In the rows, zero is written as 128.
The rows of M fall into 3 groups, and each row is roughly a mix of its group's hidden directions.
M, 131 rows:
[[118 168  99 118 113 137 145 190 167 142 140 165 128]
 [100 114 121 165  91 119 147 182 148 105 174 123 117]
 [140  83 141 122 136 106 171 119 158 161 147 145  74]
 [108 131  96 107 119 125  90 161 102 108 154 123 192]
 [146 161 117  72 155 156 115  74 114 132 105 125 146]
 [121 184 152 175 117 145 132 111  84 103  95 125 134]
 [110 127  91 118 118 120  82 154 137 109 153 138 195]
 [124 104 137 183  90  86 124 162 142 125 170 143 121]
 [121 155  86  85 112 103 109 151  89 111 133  80 117]
 [174 144 150 154 123 140 131  65 158 123 116 109  93]
 [114 110 127 150 136 137 126 154 129 152 152 205 166]
 [143 127 159 149 133 125 178  94 132 143 104 143  65]
 [123 140  87 108 126 131  81 146 128 106 138 128 198]
 [124 100 145 194  94  91 114 141 141 127 168 139 118]
 [131 130 137 108 120 127 137 103 133  96  93  51  97]
 [120  75 160  84 135 120 165 134 109 154 143 114  89]
 [115 187 143 171 105 146 110 124  91  98 100 117 144]
 [143 133 131  91 158 146 105  62  96 134  93 118 144]
 [118 185 153 175 113 143 128 115  88 101  93 124 135]
 [140 170  98  99 110 115 116  82 108 127 131  95  78]
 [158 113 153 132 110 134 163  93 169 131  90 100  85]
 [116 137  85 114 119 127  81 150 130 106 148 132 194]
 [141  79 133  71 161 134 148 136 136 157 129 102  92]
 [108 114 107 104 115 125  75 169 140 120 157 109 180]
 [138 116 172 147 134 118 179 108 121 151 111 139  68]
 [122 137 126  81 163 157 109  80  94 130  87 122 148]
 [ 94  77 163 105 110 101 153 156 102 142 163 127 112]
 [123 121 126  86 121 120 147  85 141 125  89  85  76]
 [143 189 125 158 138 153 122 101  95 105  86 129 151]
 [129 173 144 134 136 143 161  97  78 104  78 137 124]
 [111 147 100 129 100 127 159 198 157 125 151 157 123]
 [123 183 100 170 106 131  93 124 136  95 108 147 163]
 [ 66 104 111  91 135 113 127 181 108 124 121 123 155]
 [119 140  86 109 121 129  81 146 127 105 141 130 197]
 [144 106 175 151 123 143 155  88 167 127  90 115  93]
 [168 145 125 168 129 142 113 113 125 144 167 192 147]
 [ 85  93 152  99 142 133 157 113 149 120  82  88 112]
 [129 180 108 152 107 151  75 120 128 103 116 116 171]
 [190 142 146 173 121 146 132  88 152 145 138 154 109]
 [112 150 114  97 126 114 123 138 108 100 118  46 119]
 [138 138 123  93 115 116 144  93 134 131  98  80  66]
 [121 134 133  97 164 156 110  69  95 135  84 122 146]
 [129 162 108  63 161 170 141 126 123 131  91 121 136]
 [157 129 135 106 158 154 110  60 113 145  87 122 113]
 [105 138  99 108 112 138 167 203 145 115 138 146 114]
 [130 119 148 168 143 132 115 169 121 130 156 185 175]
 [ 73 143 111  85 131 106 117 135  97 103 120  77 122]
 [141 160 118 113 112 111 117 109 124  97 117  50 102]
 [ 98  83 172 102 128 113 167 147  88 139 154 118 113]
 [ 70 131 108  81 137  99 115 158 101 107 125  96 142]
 [115 119  95 102 127 125  84 167 119 118 159 116 188]
 [111  91 161 187 115  85 122 102 105 115 148 119 144]
 [ 69 127 107  82 134 109 120 157  99 109 119  87 137]
 [137  80 127  70 157 134 150 140 135 154 136 100  88]
 [ 90 115 135  99 120 120 143 139 132 103  91  56 114]
 [ 89 105 136  93 126 122 148 142 134 110  87  63 114]
 [141 138 159 139 143 153 163  99 116 136  94 108  63]
 [197 129 152 180 110 151 139 117 160 124 125 116 124]
 [133 158  96 112 116 140 166 188 163 143 122 161 110]
 [114 118  83 113 121 117  80 163 145 116 155 134 183]
 [ 86 160  99  91 124 107 109 129  90 101 137  81 126]
 [166 172 137 142 116 130 129  92 122 110 130  69  91]
 [174 115 158 166 130 151 149  95 165 153 123 165 113]
 [148 139 146 149 138 123 186  90 120 137 103 153  75]
 [140 122 168 133 135 141 169 109 133 148 113 105  56]
 [124 163  96  94 131 162 153 187 159 139 115 141 116]
 [114  83 161 184 117  87 112  97 101 120 142 126 134]
 [ 95 105 112 123 135 129 128 186 113 146 147 175 173]
 [113 175 120 165 109 127 105 134  93  96 124 142 183]
 [118 158 106  62 159 168 139 139 118 127  92 119 145]
 [127  99  88  79 132 120  94 157 144 134 164 119 170]
 [168 128 146 178 136 148 119 113 138 144 150 193 143]
 [120 180 118 148 117 151  88 131 101  96 112 112 179]
 [139 121 145 114 161 149  99  64 100 132  96  92 138]
 [ 95 102 128 158  95 105 137 186 132 102 171 135 118]
 [ 89  98 117 115 137 126 132 187 112 141 139 171 169]
 [144  90 115 130 141 129 108 144 198 159 152 111  97]
 [ 83 144  95 103 142 114  99 161  83 134 157 150 154]
 [155 167  98 111 116 141 155 151 168 154 121 177 103]
 [104 144 104 123 106 122 168 201 149 116 151 145 133]
 [193 148 132 176 121 146 113 114 127 135 158 168 134]
 [157 110 155 143 147 124  89  57 110 145 108 112 126]
 [172 137 154 151 141 112 113  65 141 161 113 155 110]
 [139 120 171 148 131 126 175 107 129 150 115 126  60]
 [146  80 133  98 143 128 142 122 167 165 138 113  72]
 [119  85 163 174 127 107 100  89 103 114 141  93 135]
 [114 163  92  79 128 153 155 184 144 127 123 149 132]
 [139 177  97  64 146 169 137 138 143 131 114 121 139]
 [138 119 169 137 136 136 172 110 135 148 113 112  56]
 [149  87 164 168 133 148 148 150 162 149 117 174 144]
 [135 117 141 186  96  89 135 147 156 138 161 164 105]
 [122  88 160 178 118  87 116  84  99 118 142 125 139]
 [144 120 149 132 151 116 195 112  94 145 119 148  80]
 [111 185 135 164 107 150  98 130 101  94 107 109 158]
 [146 178 102  65 149 165 126 116 138 139 107 129 144]
 [132 120 140  96 129 125 149  87 142 129  87  85  71]
 [117 104 151 169 136 137 126 177 134 125 143 169 183]
 [140 112 171 137 140 130 152  80 175 136  92 118  91]
 [120  81 158 140 159 144 144 123 156 149 118 190 147]
 [126  91  94  82 139 123  99 160 149 136 168 115 165]
 [ 91 129 103 102 130 112 113 190  94 111 141 110 166]
 [138 136 123  71 163 162 119  84 102 123  94 103 132]
 [155 180 108 110 137 148 170 136 168 157 104 155 115]
 [176 120 154 169 123 145 144  92 163 149 128 171 115]
 [130 124 134 163 142 134 112 168 118 122 162 173 189]
 [118 120  92 120 106 124  73 154 173 123 162 117 164]
 [149 113 152 130 128 132 150 100 177 156 113 120  62]
 [129 114 144 109 151 137 102  64  89 111 117  86 151]
 [166 165  95 135 149 162 107  98 169 125  91 115 114]
 [124  86 161 180 119  93 108  82 101 120 141 121 131]
 [149 174  98  79 139 159 148 156 159 148 108 146 117]
 [ 91 109 142  86 140 112 149 103 144 123  84  87  91]
 [119 117 110 126 106 134  91 150 205 131 141 101 101]
 [151  89 142 109 151 133 154 117 161 163 128 112  66]
 [154  96 154 170 133 141 135 157 159 151 128 183 154]
 [118 140 116 156 129 139 104 157  94 120 172 171 179]
 [106 144 102 121 105 127 170 198 152 116 149 151 120]
 [120 144  88 116 126 135  76 147 125 105 136 124 196]
 [ 78 125  97  77 127 110 119 166 100 123 116  90 129]
 [145 103 154 196 105  93 125  94 138 133 153 134 110]
 [184 140 153 190 122 152 130 104 149 122 147 145 141]
 [135  97 150 173 133 143 131 167 152 145 133 179 168]
 [144 160 121  76 161 157 111  80 117 143  93 131 145]
 [135 110 166 140 130 117 180 110 128 152 118 137  61]
 [132 158  97 129 100 132 160 185 170 136 145 160 114]
 [107  81 156 194 109  91 125 131 112 116 147 119 128]
 [123 117  84 119 121 117  79 160 161 125 160 132 177]
 [ 91 106 146  97 131 126 154 108 146 122  82  77  94]
 [121  92 162 178 116  87 113  88 105 113 153 116 140]
 [154 171 110 134 128 152 147 119 170 167 104 173 103]
 [114 131  89 126 116 111  91 151 127 109 154 151 197]]
Here is one row of each group, with its name. Which group are the others in?
[114 177 106 163 113 129 101 136 101  92 118 145 179] : B
[178 140 145 140 121 135 133  60 150 123 116 124  85] : H
[134 118 142 101 153 138  97  62  91 116 113  94 147] : L

[114 115  95  86 122 117  92 163 119 119 155 124 187] : B
[123 112  94  93 132 130  81 164 139 125 157 109 181] : B
[137 165 139 148 144 160 151  92 101 113  76 122  88] : B
[ 72 123  94  72 135 107 119 158  92 130 125 120 130] : H
[115 155 150 145 141 136 169 121  54 103 131 133 152] : B
[155 112 141 195  95  95 125 114 151 145 152 149 106] : L
[160 175 112 147 126 143 133 111 167 179 102 160 134] : L
[153 184 134 180 109 152 102  97 154 124 111 113 127] : B
